Each path below is one point turned by a fixed rotation once a step. After each direction that follows a path, write how fast that rotation turns it, in degrees a step (0 if it stays still).
Each turn is a multiple of 5 degrees from 10 to 175, or 0.
Each row of a path follows its step; steps can be skipped.
path 1
step 1: [  8 -12  -8  -4  -8  15  35 -21  11  -9   4  13 -32  14  14   0  25  14
 -15   9   4 -23  19  -4   0  22  -4   3  17   8  -8 -13  -3  22   2  -9
 -10  12 -18 -15  -4 -11  28  10  18 -32  13   2  -5 -17   9 -15  12 -10
   9  -2   7 -12 -15 -18  -4 -17]
step 4: [ 21   7   0  11 -13  12  -5  -3   6   9  -3  17 -29  25  -2   2 -12  -5
  -8   9 -12  -2 -14  20  -9 -13  18  -4 -13  18 -18  -4  -2  22  -6   8
  -9 -28 -19  17   4 -15   7  37   5 -24  -5  -7  -5   2  -1 -11   4 -25
  23   7   5  18  -5 -29  -9 -28]
step 6: [ 19 -13  15 -11 -23  12  45 -24  25 -18  -4   7  -3   0 -37   1 -23  -2
 -14  -1  10  -5  -4  -3 -21  -3  -3 -17  17  -1  -8 -10   7   2  -2   1
   0  15  -9   0   7 -11 -14  14  14 -31   1 -18  -5   2 -10 -21  14 -22
  12   2  -3  -2  -6 -10  -5 -23]
step 11: [  3   4  -2  -7  -5  19  17 -24  11   2  18 -11   1  21 -19   9  16  28
   1  -4   8   8  -5  -6 -23  16 -25  -5  20  15 -13  20  -1   3   6  -6
  11  -6  -7 -13   9 -14   6  -7 -15 -34 -14 -16  39  -3  -9 -19  17  -4
  30   5   3   4  -8   7  -8 -24]
step 13: [ 18  -5   4  -8  18  -3  19 -15  -5  14 -10 -15 -16  15 -16  -1   7  -2
  19  -3  -7  17   5  -3  12  -9  -9  16  22  -1 -32  16 -12  24  30 -17
  10  40  -6 -24   1 -15   2 -10  -8 -27   5  12  13  24 -17   3   0   6
   9  18   9 -12  -6  -9   0  -2]
step 15: [ 17  23  -7  -2   4   0  13 -21  -1  11 -18  16  -4  12   4   4  -4 -12
  33  -2 -21  15 -18  16   5  -8  14  -1 -20  23 -25  15 -22  19  12  -3
  10 -11  12  22   2 -15  10   3 -29 -20 -25  15 -11   4  -5   7  -4   5
  26  18  -1 -10 -13  -4 -15   0]
step 25: [ 30  10   6  15   0  -5  17  -5  17  -2 -38  33  -9  10 -25  -6 -12  -8
  13  11  -6   9   9   4 -13  -8  21  10 -18   7 -25  -6  -4  26 -16  -2
  19   6   3  -8   9 -11  -7  27  26 -11  17  -4   7  -2   2  13 -19 -10
  18   9  -7 -13   7 -16 -10 -12]
step 30: [ 24   8 -26   3  -1  -5  31  -9   7  -6 -18  36   5  13   8  12   5  27
  16 -18  -7  10  -4  -2  -7   7  -1  27  24  15 -15  -5   3  11 -21 -18
   0 -12  -7  -2  -8   0  -5  12  -2  -6   3  -9  37 -27  -8  -3 -19   0
  24   5  10   6 -15 -15 -12  -9]
Directions:
[-6 -3 -3 -3  1 -3  1 -6 -2 -4  0  3 -1 -5 -5  5 -4 -3  0  5 -5  2 -5 -3
  3  7  0  1  0 -2  9 -3  0  4  7 -3  1 11  3  0  0 -5  7  1  0  1  2 -1
 -7  0 -1  3  5  1 -1  1  0 -6  0 -4 -4  0]
55
[  6  -3   0   1  -3   1   0   3   1   0  -5   1   5  -3   4  -5   0   3
  -1   7   8   5   2  -7   2   1  -2   5   1   0   0  -8  -3   0   6   1
 -12   4  -1   1  -5   0  -3   5  -4  -1   4   7   7   2   0   2   0   2
   2   6  -2  -2   3  -1  -2   2]
65
[-2 -1  0 -2 -2  2 -6  3 -2 -3 -3  4  2  6 -1  5  5 -5  1  3 10  8  1  3
  3  1  1 -5 -1 -7 -1  6  5  3 -7 -2 -2  0 -3  5 -2 -4  5 -3 -3  2 -1  6
  0 -2 -8  1  4  0 -1 -4 -4 -1 -1  1  0 -8]
90
[ -4   1  -1   1   5  -5  -2   1  -2  -2  -3  -3   2   5  -3   1   0   6
   2  -7   1   1 -10   2   0   2   0   3  -1   3   0  -1   4   7   0  -5
   0   2  -2   5   0   2 -10   4   0  -6  -5   3   0   9  -2  -6   0   6
  -2   4  -3   3  -4   0  -6  -2]
170
[  3  -5  -1   2   0  -6   2  -2   5   2   4  -7  -1  -4 -11   6   6  -3
   3  -2   1   5  -3   0  -2   2  -4  -2   8  -2   0  -1   3   0  -4   2
  -2   0   4  -1  -1  -3  -2   1   4   6   2   2   4  -6   3  -3   4   8
   6   3   2   5   4   1   3   2]
135
[ 0 -2  5  1  4  9 -3 -6  0 -2 -4 -6  2  1  2  3  0 -2 -9  2  4 -2 -2 -5
  6  2 -1 -6  9 -3  2 -2  2 -2 -1 -4  4 -4 -2 -2  0  3 -3  4  3 -4 -4  0
  2  1  8 -1  8 -5  3 -2  6 -3 -4  0 -2 -2]
140
[-5  5  3  1 -3 -8 -3  1  7 -4  0 -3  4  1  6  1  4  1  9 -8 -1 -4  5  0
  1  1 -2  2  6  0  4 -1 -5  5  2 -4 -3 -2 -7 -7 -3  2  3 -3 -2  1 -2  2
  0 -6  1 -5  0 -1  3 -1  0 -7 -5 -2 -3  0]
175
path 2
step 2: [-18  -5 -16 -20 -13  15 -14   8  15  -9   3 -10  -9 -17 -16 -25  12 -11
  36 -22  14 -13 -10  -1  -1  -5  20  19  11 -22   1  18  29  29   4   0
   7 -22  19 -21  20  21 -14 -14  21  11  43  -1 -17   3   2  -6  10  20
 -15   3 -20 -11  14   4  -4  -4]
step 11: [ 10  -7  -9 -18 -20  -2   6 -20  -8  -1  -6 -11 -15 -20  18  19   7 -11
  16  18  42 -23   6   6   0   3  23 -18  11   5 -25  -8  11   8  -9 -26
  -3 -27  -4  -7  12   3   3  -3  25  15  23  -7 -20  44  -9 -14  30  10
   9  20  -2 -16  20   6  15  16]
step 13: [  7 -17 -18  20 -10  -5  16   0  10  -7  -3  -7 -14  -9   2  -9  34  -4
   6 -11  19 -15  -8 -28 -15  16   8  10  -5  -8   4 -28  -5  17 -13 -11
 -12   0   5  16   4 -41  30  -4 -19  -9  14 -35   1   3 -12 -11  16 -17
 -15  41   3 -27  -5   7 -10  25]
step 18: [-22 -44 -29 -12 -20  10   5 -18  28 -19 -15  12  -7  -5  -4 -22  23 -12
  10   4  -3 -14 -23  -6 -40   6  17  13  22  -8   2  -7 -10   3 -16  14
   8 -36   3  -5   1  20  14   0  18  -3   9  -7 -10  -7 -20  -6   2   7
   6  23 -26 -10  10 -15  16  -1]
step 22: [ 11 -36   2  10 -13 -12  18  21  15 -23  -9  -1 -23  20   9   3   6  -6
   7 -39 -17 -25 -13  -8  10   8   4  -4   2  -2   8 -11   8   9 -27  23
  -5 -13  20   1 -28  10   5   0  21 -15  39  -6  -4 -32   7   1   8   0
  -4  35 -10  -7  12 -10   3  25]
step 24: [-11 -35   8  16   7 -20  10   1 -20 -24 -11  -4  14 -16  -8  13  -1 -26
  12  20  -7  11   5 -24 -30  -1  26  -5  -5 -10  12   5  16   8 -13  -4
  -9 -32 -19  -9   0  11 -16  -3  15  13  42  11 -20   5 -13   2   4  38
  -3   0 -11 -16  16  -8   5  28]
step 30: [ 20 -18  -8   7  26  16  12  -4 -18 -35 -21   1 -15  21   4 -18 -12 -12
  29  -4  -4   3  26  -5 -16  25  11 -36  30 -11 -10 -18  20   9  -1   7
 -23 -20  -1 -11  -9  10   7   1  -8 -11  24 -11 -17   6  -9 -20  -5  23
  -8  12  -5 -11   5  22 -27   0]
step 31: [ 23 -14   3  -3  -5   6  21   4  -4   1  -5  20 -11   3 -18 -10  12 -34
  -6  -4   7 -48 -16 -30 -24   2  28  16   1 -24 -28 -18   7  23 -24   9
   2 -23   6   7   2 -30  -6  -3  13  11  11  12  12   6  13  -9 -12  18
 -10  30  -4  -2   3  -8 -22  10]
Directions:
[  3  -5  -4  -1  -2  -1   3   0   1   5  -2  -4  -4  -4   1   3  -6   2
  -4   4   4   6   7  -2   0   2 -11   2   3   1  -1  -9  -1   4   1  -9
  -1  -1   0   5  -2  -1   1   5   0   5   8  -3   5   1   0  -3   3  -2
   0   0   5   5  -2   4  -1  -1]
175
[ 6  1 -2  0 -1 -2 -4  8  1  0 -4 -2  1 -1  5  8 -2  1 -7 -5  0 -3  2 -6
 -2  3 -1 -4 -8  4  3 -1  2 -1 -3 -2 -3 -6 -6 -1  4  3 -6 -5  4 -9  0  3
 -8  3 -1 -1 -3 -3  3 -4  0  0  0  3  5  2]
140
[-4  0  3  4 -2  4 -5  1 -4  1 -7  5 -4  5  2  5  1 11 -3 -3  4  0  9 -4
  4  5  6  3  7  2 -2  3  2  0 -3  4 -2  0  1  4  1  8  0  1 -5  4 -1  0
  1 -1  6 -2  0  1 -2  2  1 -5  3  3 -2 -6]
100
[-1 -7 -1 -4 -3  7  0  3  2 -4  0 -5  5 -2  3  2 -6 -5  4  0 -4  0 -3  1
  2  0  1 -2  3  3 -3  0 -2  4 -5  3  1 -1 -6 -5  6 -2  4  3 -8 -1 -5 -2
  4 -1  0  0 -4 -3  4  6  9 -6 -4  6  5 -6]
145
[ -1  -8  -1  -5  -1   0   4  -4  -5   0  -3  -1   0   8  -5  -2  -1  10
   4  -2  -3  -2   2   4   3   0   0  -2  -5  -2  -5  -1   4   2  10   3
  -3  -2   0  -1   0 -10  -6  -6  -1  -3   2  -2  -6   4   1   0   1  -4
   0   2   5   4   4   3  -2  -3]
80
